rotation steps, each row followed by its count of steps:
The counts run from 0 to 669.
[-3.73 -0.08 -0.83 -4.01  2.11 -0.05 -1.02 -0.85  2.29  0.10 -0.04  0.14
  0.52 -0.15  1.08  0.06  1.48 -0.30  0.25 -1.69 -1.82 -1.74  0.45 -0.25
 -0.26 -0.77  0.13 -2.38 -0.42  0.21  0.22 -1.68]  392
[-3.07  0.05 -1.72 -0.28 -1.59 -0.19  0.14 -0.39  2.73 -0.28 -0.22 -0.45
 -1.33  0.12 -0.18 -1.32  1.23  0.14 -1.41  1.41 -1.01 -1.50  1.46 -1.44
  1.53  1.72 -2.78 -0.31  0.26 -2.98 -0.22 -1.56]  661
[-3.12 -0.68 -1.52  2.29 -1.54 -0.42 -3.39 -1.60  2.80  0.67 -0.98 -1.17
  1.13 -0.32  0.88 -0.08  0.27  0.40  0.56  0.03  0.54 -0.48  0.70 -0.55
  0.75 -0.78 -2.10 -0.30  0.83 -2.19  0.71  0.80]  572
[-4.16  0.96 -1.58 -1.07  0.08 -0.05 -0.84  0.33  3.02  0.57 -0.09  1.11
 -0.35  0.85  0.24 -0.79  0.22  1.09 -0.13  2.22 -0.71 -2.12  0.99 -2.77
 -0.48  1.69 -1.58  0.18 -0.62 -0.93  0.45  0.11]  232
[-3.67 -0.70 -0.51  0.85  1.31 -1.31  0.61 -1.12  0.99 -1.46 -0.64 -1.78
  1.10  0.40  1.08 -0.21  1.67  1.37 -1.37 -1.11 -0.33 -0.66  1.54 -0.78
  1.02 -0.87 -3.15 -2.03  0.98 -0.36  1.25 -0.41]  489
[-3.22  1.38 -1.08  0.27  0.14 -1.19  0.11 -0.65  2.88  0.02  1.00  0.19
  2.25 -0.03 -1.63 -1.34 -0.63  0.14 -1.36 -0.72  0.50 -1.52  1.63 -1.97
  1.52 -0.13 -2.43 -0.62  1.20 -0.27  0.04  0.18]  10
[-3.84  0.14 -3.21 -1.43 -0.54  0.37 -1.55  0.31  1.80  0.76 -0.81  1.15
  0.90 -1.42  0.29 -0.76 -0.18 -1.28  2.60  0.01 -0.28 -0.86 -0.64 -0.29
  0.03  1.38 -2.52 -1.55  0.28 -0.13  0.75 -0.49]  564
[-1.73 -0.32 -0.53 -2.26 -0.36  0.08 -0.93 -1.00  2.96 -1.08 -0.59 -1.51
 -0.71  1.74  1.65  0.23  2.54  1.81 -2.19 -0.38 -1.36 -1.76 -0.13 -0.34
  2.35 -0.75 -1.80 -1.06 -0.59 -1.15 -0.93 -0.71]  603
[-1.67  0.16 -0.87  0.18 -2.02  1.00  0.19 -0.61  3.70 -0.22 -0.75 -0.79
  2.48 -0.86  1.55 -0.50  1.79 -1.66  0.15  0.58  0.69  0.41  1.11 -1.23
  1.52  1.41 -2.75 -1.19 -0.47 -2.16 -0.77  0.17]  466
[-4.31  0.58 -1.79 -2.61  0.86 -0.21 -0.94  0.73  1.08 -0.50  0.02 -0.57
 -0.40  0.01  0.77  0.87  1.74  1.03  1.28  0.14 -0.53 -1.22 -0.36 -2.27
 -1.29 -0.89 -2.85 -0.22  0.25  0.09  1.58  0.52]  286
[-1.73  0.04 -1.17 -0.90 -0.17  1.20 -1.92  0.57  2.30  0.21 -0.40 -1.36
  0.11 -0.54  1.79  1.30  2.07  1.51 -0.27 -1.16  1.09 -1.52  1.93 -2.30
 -0.09  0.96 -1.92  1.35  0.16 -2.27 -1.42  1.90]  89
[-3.98  0.17 -1.31 -0.76  0.24 -1.07 -0.75 -1.41  2.35  0.43  0.64 -0.60
  1.67 -0.09 -0.37 -2.02 -0.31 -1.37  0.14 -0.96 -0.49  0.69  0.19  0.97
  2.91  2.08 -2.37 -1.50  1.64 -1.22  0.35 -0.25]  560
[-3.71 -0.25 -2.75  0.40 -0.62  0.31 -1.47 -0.75  3.08  0.58  2.07 -2.80
  1.43 -1.32  2.23  0.92 -0.08 -0.04  0.39 -0.14 -0.72 -1.12 -0.51 -0.77
 -0.66  0.50  0.00 -0.47  1.71 -0.49 -0.16  1.47]  625
[-2.37 -0.47 -0.47 -0.17  1.48  1.52 -0.43  0.17  3.91  0.21  1.00 -0.80
  0.11  0.10 -0.60 -0.38  0.89 -0.96 -1.88 -0.05 -0.29 -1.86  1.38  0.59
  0.07  2.35 -1.11 -1.88  1.99 -0.27 -2.74  1.11]  106
[-2.23  1.13 -0.90 -0.23  1.46  0.27 -2.15  1.01  2.46 -0.48  0.04 -0.19
  0.96  0.16 -0.14 -0.47  1.53  0.62 -1.58 -1.66  0.71 -0.61  1.74 -1.59
  0.39  1.97 -2.60  0.76 -1.12  1.40 -1.46  2.97]  639
[-1.87  0.52 -2.84 -2.83 -2.03  0.41 -0.06  0.27  1.46 -0.74 -0.34 -1.60
  0.82  1.98  0.61 -0.40  2.43 -0.02 -1.55  0.33  0.41 -0.97 -0.12 -2.58
  1.06 -1.42 -2.10 -1.30  0.93 -0.22  0.13 -1.01]  606
[-3.76  0.38 -2.01 -3.00 -0.32 -0.34 -0.92 -0.17  0.82 -0.11  0.99 -1.82
  1.28 -1.73  0.64 -0.57  1.53 -1.93  0.49 -2.31 -1.60  0.24  0.59 -0.43
 -0.34 -0.10 -0.64 -1.99  1.10 -0.24  0.38 -0.75]  618
[-3.05  0.71 -2.55 -1.39 -2.49 -0.85 -1.85 -0.68  0.77 -0.09 -1.51 -0.89
  2.44  0.96  0.53 -1.16  0.68 -0.47  0.60 -0.80  1.10  1.10  1.10 -1.53
  2.07  1.20 -2.53 -0.36  0.20 -0.38  1.18  0.53]  352
[-1.86  0.00 -2.92 -0.39 -0.89  1.18 -0.94 -0.55  1.22  0.12  0.40 -2.33
  1.00  0.82  0.23 -1.30  1.19 -1.32 -1.89 -2.11  0.51 -0.70  3.19 -1.11
  1.24  2.30 -0.11 -1.14  1.27 -0.76 -1.36 -0.65]  99
[-4.22  0.14 -1.88 -0.53  0.38  0.15 -1.33  0.97  1.01 -0.92 -0.80 -1.51
 -0.24  0.26  0.29  0.79 -1.58  1.42 -0.90 -0.14 -0.01 -3.24  1.29 -1.19
 -0.27  1.77 -1.73 -0.29  1.04  2.19 -0.83  1.02]  428
[-2.49 -0.64 -1.86 -2.50  0.61  0.90  0.01 -0.51  3.22  0.65  1.36 -1.00
  0.26  0.24  2.72  1.28  2.19  0.64  0.41  0.26 -0.81 -1.40 -0.81 -0.26
  0.92  0.89 -0.26 -1.39  1.12 -2.49 -0.91 -0.86]  396
[-3.81  0.31 -0.03 -0.66  1.04  0.28 -2.31 -0.15  3.75  0.25 -0.63  0.24
  0.18 -1.00  0.58  1.36 -0.10  0.64  2.24  1.04 -0.07 -1.50 -0.63  0.31
  0.64  0.74 -2.97  0.22 -0.33 -1.03 -0.29  1.48]  568
[-3.39 -1.08 -1.58 -0.52 -1.36  0.56 -0.25  0.36  1.58 -1.04  0.28 -3.89
 -0.29 -0.84  2.71  0.84  0.60  0.28 -0.68 -0.76 -0.74 -1.13  0.46 -0.17
  0.50  2.66 -1.75 -0.41  1.66 -0.46 -1.02  1.32]  200
[-2.96  1.76 -3.38 -2.02 -0.57 -1.11 -2.14 -0.42  2.10  0.51 -0.21  2.05
  0.90 -0.86 -1.57 -1.20  0.15 -0.47 -0.17 -1.35 -0.55 -1.73  1.31 -1.22
  1.41  0.12 -1.41 -0.43 -1.72 -0.32 -0.33 -1.61]  14
[-2.42  0.33 -1.66  1.94  0.19 -0.56 -1.28  0.04  3.10 -1.19  1.00 -1.56
 -0.10 -0.48  1.04 -1.37  1.51  0.73 -2.26 -1.33 -1.72 -0.90  1.12 -1.01
  0.38  1.56 -2.62  0.31 -1.37  0.73 -0.93  1.69]  207
[-1.84  0.87 -1.64 -1.45 -0.25  1.03 -2.23  0.68  2.07  0.46 -0.52 -0.75
  0.69  0.05  2.05  1.38  1.84  1.29 -0.24 -0.92  0.88 -1.75  2.04 -3.01
 -1.01  1.04 -1.22  1.12 -0.45 -0.54 -0.93  2.21]  90
[-2.03  0.19 -1.67 -1.85 -1.16 -0.42 -0.06 -0.46  1.67 -0.43  0.47 -0.70
  1.09  0.74  0.50 -0.56  2.59  0.33 -2.65 -0.37 -0.12 -0.77  2.23 -0.51
  1.99  3.53 -0.68 -1.01 -0.07 -0.70 -2.17 -0.02]  325
[-2.99 -0.07 -2.27 -2.46  0.55  0.85 -1.44 -0.38  1.66  0.22  0.91 -2.68
 -1.10  0.51 -0.10 -0.04  1.26 -0.74  0.95 -1.78 -0.28 -0.36 -0.38  0.31
  2.03 -0.01 -2.69 -0.13  2.51 -2.11 -0.60 -0.16]  507
[-3.08 -0.16 -1.68 -1.43 -0.28 -0.49 -3.02 -2.14  2.08  1.50  0.46  0.35
  0.55  0.40 -1.09 -0.81  1.22 -0.25 -0.62 -0.76  0.84 -0.64  1.66  0.70
  2.11  0.63 -0.51 -1.46  2.26 -2.55 -0.54 -0.80]  448
[-3.57 -0.54 -0.70 -1.40  0.22 -0.18 -2.61 -1.16  1.85  0.25  0.83 -2.55
  2.50 -0.41  1.67  0.28 -0.17 -0.88 -0.09 -2.23 -0.42 -0.56  0.38 -0.07
 -0.29 -0.25  0.38 -1.85  2.31  0.07 -0.19  1.40]  193
[-3.48  1.44 -0.22 -2.57  0.56 -0.42 -0.44  0.03  2.07 -0.60  1.19 -1.29
  2.42  1.54 -0.49 -1.05  1.76 -1.20 -1.34 -0.88 -0.65  0.43  0.71 -1.66
  0.22 -1.38 -1.23 -1.49  1.41  1.17  0.40  1.27]  612
[-3.41 -1.65 -1.68  0.59  0.28  0.81 -0.69 -0.19  1.10 -0.62 -0.70 -2.05
  0.87  1.23  1.07  0.53  2.33  0.34 -0.11  1.07  1.46 -0.52  0.08 -0.29
 -0.09  0.55 -2.83 -2.53  2.66  0.81  0.20  1.40]  483
[-3.57 -1.04 -0.78 -1.41 -1.58  0.76 -4.26 -1.12  1.81  0.01 -2.61 -0.90
 -0.02  0.43  0.69 -0.90  0.25 -1.58  0.43 -0.30 -0.78 -0.15  0.89  0.50
 -0.29  0.08 -0.38 -2.34  0.09  0.80  0.34  0.01]  251
[-3.16 -0.43 -1.99 -2.02 -0.20 -0.98 -1.46 -0.10  2.86  0.17 -0.16  1.67
 -0.50 -1.77  0.36 -0.54  1.45  0.49  0.34  0.43 -1.90 -1.86 -1.18  0.69
  0.08  1.82 -2.25 -1.87 -0.93 -1.08 -0.56 -0.69]  338
[-4.75 -0.27 -1.31 -0.18 -0.68  0.07 -1.03  0.05  2.72  0.04  0.19 -0.75
  0.05 -2.47 -0.29  0.42  0.08 -1.38  2.39  0.74  0.03 -0.47 -0.55  0.55
  0.94  0.34 -3.28 -0.75  1.28 -1.50 -0.28  0.49]  566
[-1.66  0.39 -2.82 -2.17 -0.30  1.20 -1.16 -0.29  1.26 -0.72 -2.06  0.18
 -0.39  2.27  0.46 -0.79  3.43  0.30 -1.29 -0.60 -0.04 -0.92  1.81 -2.19
  1.01 -0.03 -2.03 -1.09 -1.56  0.53 -0.08 -1.34]  380
[-4.25 -0.67 -1.51  1.55  0.61  0.08 -1.60 -0.96  3.39  1.06  0.92 -0.16
  2.27 -1.35  0.54 -0.49  0.39 -1.18  1.43  0.94 -0.20  0.29  0.38  0.36
  0.10  1.48 -1.37 -1.42  0.95 -0.86  0.22  1.32]  135
[-2.78 -0.53 -1.50  0.33 -0.38  0.91 -1.80 -0.90  2.96 -0.30  0.60 -2.38
 -0.45 -0.27  0.09 -1.35  0.89 -1.83 -2.34 -1.55 -1.75 -0.85  2.05  1.03
  0.60  1.86 -0.32 -1.36  0.69  0.30 -1.93  0.02]  531
[-2.51 -0.39 -1.02  0.20 -0.59  1.18 -3.88 -1.52  4.29  1.14 -0.37 -0.28
  0.78  0.56  0.40 -0.21  1.54 -1.71  0.33  0.28  0.49  0.33  0.82  1.11
  1.07  0.60  0.30 -0.99  0.21 -0.75 -1.25  1.38]  248
